Rows are one point carried round by a steady rotation, each followed by how many ticks it has turned.
The counts run from 0 to 632.
[ 95 111 136 132  95 102 182 102 111 115 157  79 127 112 164 106 134 124
 144 143 112 141 128 101 155 133 114  50  95 141  91 151 153 155 119 109
  85 154 103  83 130 149 137 160 112 160 162 140 135 125 136  86 135 151
 121 126 126 171] => 240
[132 141 130 122 134 126 108 117 129 125 113 100 143 105 144 140 104 114
 159 131 153 149 156  78 137 100 144  89 159 148 138 154 127 107 148  88
 151 123 172  94 122 100 110 105 149  92 154 125 129  80 171 180 101 136
 114  77 144 195] => 85
[ 98 113 102 135 144 139 152 156 173  93  97 123 137 108 108 155 110 161
 132 153 162 134 154 125 146 140 179 159 170 148 145 123  77 111 124 104
 152 120 142 130 148 151 150  94 127 102 109 121  99 114 110 202 128  85
 110 114 120 133] => 192
[105 157 100 140 129 143 116 123 145 122 120  86 135 110 136 109 105 114
 153 143 154 169 120  82 120 105 167  98 154 163 138 145 152  85 135 116
 164 129 148 115 124 114 127 123 155 120 134 101 101  76 174 189 109 156
 113  98 136 187] => 481
[105 121 141 126  92 114 130 151 121 135 147  95 144  89 135 106 119  96
 130 142 144 154 167 113 140 164  90  63 163  99  76 108 134 174 113 149
  91 160  95 118 133 156 140 141  72 113 147 153 133 137 137  91 125 102
 104 142  87 176] => 249
[151 118 103 110 143 132 110 127 144  99 129 175 123  93 122  88 137 169
  99 150  90  82 140  97 174 175 166 145 161 109 112 177 122 128 146 136
  91 195  77 102 156 138 128 118 105 136 111 133 156 125 123 127 157 137
 127 118  95 134] => 4
[142 115 100 122 146 149 168 105 130 122 114  83 103 146  69 125 114 108
 139 119  99 108 122  67 140 187 161 124 133 169 135 151 137 148 150 154
 168 173 123 154 152 188 141 109 116 134 104 132 131 159  99 153 168 124
 124  85  88 156] => 382
[130 107 126  96 137  94 104  83 170 109 153 123 125  95 102 123 139 151
 121 158 137 150 118 116  97 134 160 127 165 121 136 116 164 171 108 177
 126 136  78 116 146 148  93 144 126 141 114  72 121 149  78 132  94  98
 172 187 109  94] => 18
[172 142 147  87 112 116 106 117 128 155 138 111 160  81 113 128 124 109
 114 108 137 143 169  74 134 132 110  91 157  93 117 115 180 191 129 139
  90 155 128 130  93 119 122 142 105 138 148 139 159 117 126 108  94 113
 141 143 106 169] => 260
[135 148 158 161 126 140 169 139  65 141 125 100 105 191 114 161 121 117
 165 105 115  99 137 157 125  90 107 164  77 135 109 164 116 126 105 136
 130 105 134 118 117 123 127 103 148 148 117 157 101 105 151  65 152 125
 126  97 182 126] => 329
[152 125 130 110  92 100 176 126 175 124 116 156 154 104 183 153 100 146
 102 133 136 109 130 134 141 103 112 118  77 101 138 101 110  91 115  85
  69  89 143 128  82 107 134 132 172 147 170 150 136 103 127 129 100 156
 153 155 135 130] => 447
[125 174  96 156 153 145  79 135 111 166 163  78 136 178 103 118 128 100
 154  97 153 139 102 141 123 151 107 130 155 165 146 123 172 132 120 154
 168  96 145 175 104 134 141 149 124 123 147 104 143 142 123 117 129 144
 123 133  96 131] => 516
[109 146 132 146 135 116  68 128  93 145 185  81 118 173 120  63 168 109
 142 125 127 156 101 117 113 147 103  86 177 132 117 139 176 123 115 170
 151 117  96 130 150 116 114 176 145 116 132 114 143 135 132 105 128 151
 116 152 122 141] => 512
[101 108 138 110 108 103 126 103  99  76 130 142 116 134 109 124 154 167
 135 141 160 171 123 125 109 120 165 137 150 105 109 180 134 167  97 186
  95 165  96 104 157 149 118 153 152 148 108 135 123  96 111  80 109 112
 131 142 162 171] => 214
[113 121 141 112  64 116 196 147 160 146  93  96 127 109 105 147 117  87
 117 116 159 120 172 129 134 124 124 119 111 128 115 100 100 152 108 112
  90 111 160 155  88 154 149 118 115 126 127 187 156  94 128 120 119  92
 122 141 117 197] => 444
[108 119 132 123 130 113 107 134 156 114 143 138 129  97  96  88 169 138
 107 158 117 108 171 122 155 156 180 136 177 130  96 148 140 173 119 154
  99 179  70  97 155 168 120 146 117 135  99 115 157 119 127 111 156  99
 127 156 109 141] => 399
[ 95  82 103 128 152 122 140 124 156 105 145 118 133 113 104 103 121 132
 137 178 128 135 150 109 141 181 161 108 189 155 113 128 117 126 151 141
 160 155  88 101 191 176 135 123  90  94 109 100 116 165 122 172 160 108
 104 136 103 128] => 388
[105 154 120 119 134 100 147  84  94  92 137 131 135 109 141 146 121 159
 164 140 159 157  96 126 133 106 148 125  91 139 116 200 167 182 103 143
 114 143 130 105 100 152 135 141 146 174 157 127 127 101 101  61 107 140
 145 124 157 167] => 225
[147 128 126 146 166 139 142 109  88 144 189 107 117 174 146 131  94 123
 153 141  87 103 116 152 126 138  87 130  93 147  93 131 176 122 126 134
 148 125  77 131 146 114 115 129 116 166 128  99 101 148 137  70 167 137
 142 122 144  71] => 133
[161 131 152  82 104 112 136 130 151 107 112 158 115 128 191 133 118 111
 112 140 133 124  91 121  94 127  83 119 100  55 134 123  66  54 125 134
 107 100 139 119 128 116 118 127 152 107 163 165 117 130 109 149 102 142
 125 148 132 156] => 458
[105 141  94 139 137 114 128 150 132 127 130 101 160  92 150 133  96 117
 160 143 159 145 165 104 150 159 121  66 153 172 112 140 141 182 137  86
 138 143 159 109  93 140 165 117  89 100 186 114 131 124 128 135 123 113
 111 109 100 180] => 630
[164 134  93 144 188 142 132 115 129 126 108 151 149 137 132 174  73 145
 137 133 124 107 115 117 140 173 150 161 128 136 142 146 129 138 159 128
 177 169 128 148 136 150 141  72  97 106 134 110  82 147  84 141 135 111
 129  74 110 111] => 376
[ 77 109 129 103 146  90 115 110 170 114 168  82 102 121 109  98 167 119
 163 167 124 141  91 132 102 133 142 108 153 152 125 148 118 150 102 151
 149 103 119  93 128 175 112 153 140 144 132  83 164 168 104 160 120 105
 157 183 143 133] => 28
[148 127 162  99  81  98 183 137 137 133 125 131 118 130 153 128 145 111
 108 126 124 104 133 149 121 104  94 147  83  68 103 130 102 121 104 135
  55 107 122 116 106 133 116 136 137 167 142 173 160 116 126  80 124 128
 134 157 139 157] => 56
[125 118  91 140 132 121 147  91 181 118 146 118 157  99  86 110 110 182
 100 161 137 124 142 103 162 149 189 129 157 160 135 119 199 150 126 124
  98 154  81 119 139 133 129 147 135 170 100  86 119 130 118 137 142 119
 148 138  85 103] => 394
[127  76 133 111 130 118 212 123 160  89 106 107  96 162 106 154 114 126
 136 154 109 102 134 113 123 152 139 146 102 139 138 114  81  72 136 141
 156 106 147 138 154 172 113 106 139 118 100 152 100 174  96 186 135 110
 127 113 122 109] => 186
[126 167 137 149 158 146  58 137  78 143 184 107 115 163 133  90 146 123
 157 134 104 115 121 131 136 125 132 130 155 155  93 190 170 139 125 130
 162 151  99  96 138 110 127 120 141 130 132 105 168 131 171  93 147 145
 127 109 148 137] => 127
[127 118 134 127 123  82 133  85 100  87 165 130 138 137 178 116 131 164
 176 156 127 180  78 131 135 126 110  74 105 122 116 162 161 146 121 141
 103 122 110 101 130 151 141 152 153 142 172 113 117 149  73  81 103 150
 141 133 158 131] => 616
[111 102 161 110  77  98 132 175 162 118 126 113 147 103 160 113 153 115
 120 140 149 141 154 113 126 129 105  77 163  94 122 110  65 109 106 114
  91  96 137 112 124 121 113 147 140  94 148 159 147 124 135 163 104 116
 113 160 131 179] => 450
[ 86 117 169 150 133 118 106 149  78 114 161  91 120 188 142 115 172 140
 185 157 135 142 140 151 131 111 125 100 160 163 105 155 113 102 102 130
 155  75 134  96 147 103 136 139 174  97 122 116 123 127 157 120 123 120
 113 117 180 126] => 327
[113  98 147 107  85 105 152 163 169 127 111 148 137  82 153 162 116  90
 107 147 166 140 160 156 105 130  83 109 146  78 115  70  66 113 110 130
 107  98 127 126 125 131 122 127 103  88 150 154 117 129 125 153 104  70
 100 162 129 151] => 449
[ 96 126  81 128 142 117  98 138 197 123 133 156 144  97  98 121 126 137
 107 143 152 133 125 159 124 164 147 174 185 139 127 105 141 155  99 147
 127 136  87 148 132 159 145 138  97 114 117  87 134 149  85 152 126  77
 127 174  89 116] => 403
[114 187  72 151 156 149  52 148 105 146 145  95 128 164  98  97 119 101
 144 102 150 153  90 104 107 151 140 129 171 147 144 156 170 121 126 155
 176 128 129 162 123 124 151 149 136 108 127 108 146 111 138 135 128 143
 108 120 103 157] => 120
[148 112 167 114 150 135 177  95 114  99 106 121 104 130  96 143 137 166
 155 146 110 102 149 118 129  96 187 173 131 145 124 179 110 139 129 136
 127 155 122  78 150 133 107  94 163 158  90 145 128 120 124 119 129  96
 145  90 167 126] => 575
[141 126  87 132 138 157 159 113 150 129 119 148 114 101  97 115 116 118
 101 138 106  81 140 121 153 174 175 179 118 126 109 161 124 156 140 131
 126 203  92 124 151 163 138 102  85 159  94 131 137 127 122 110 179 133
 132 106  92 109] => 391
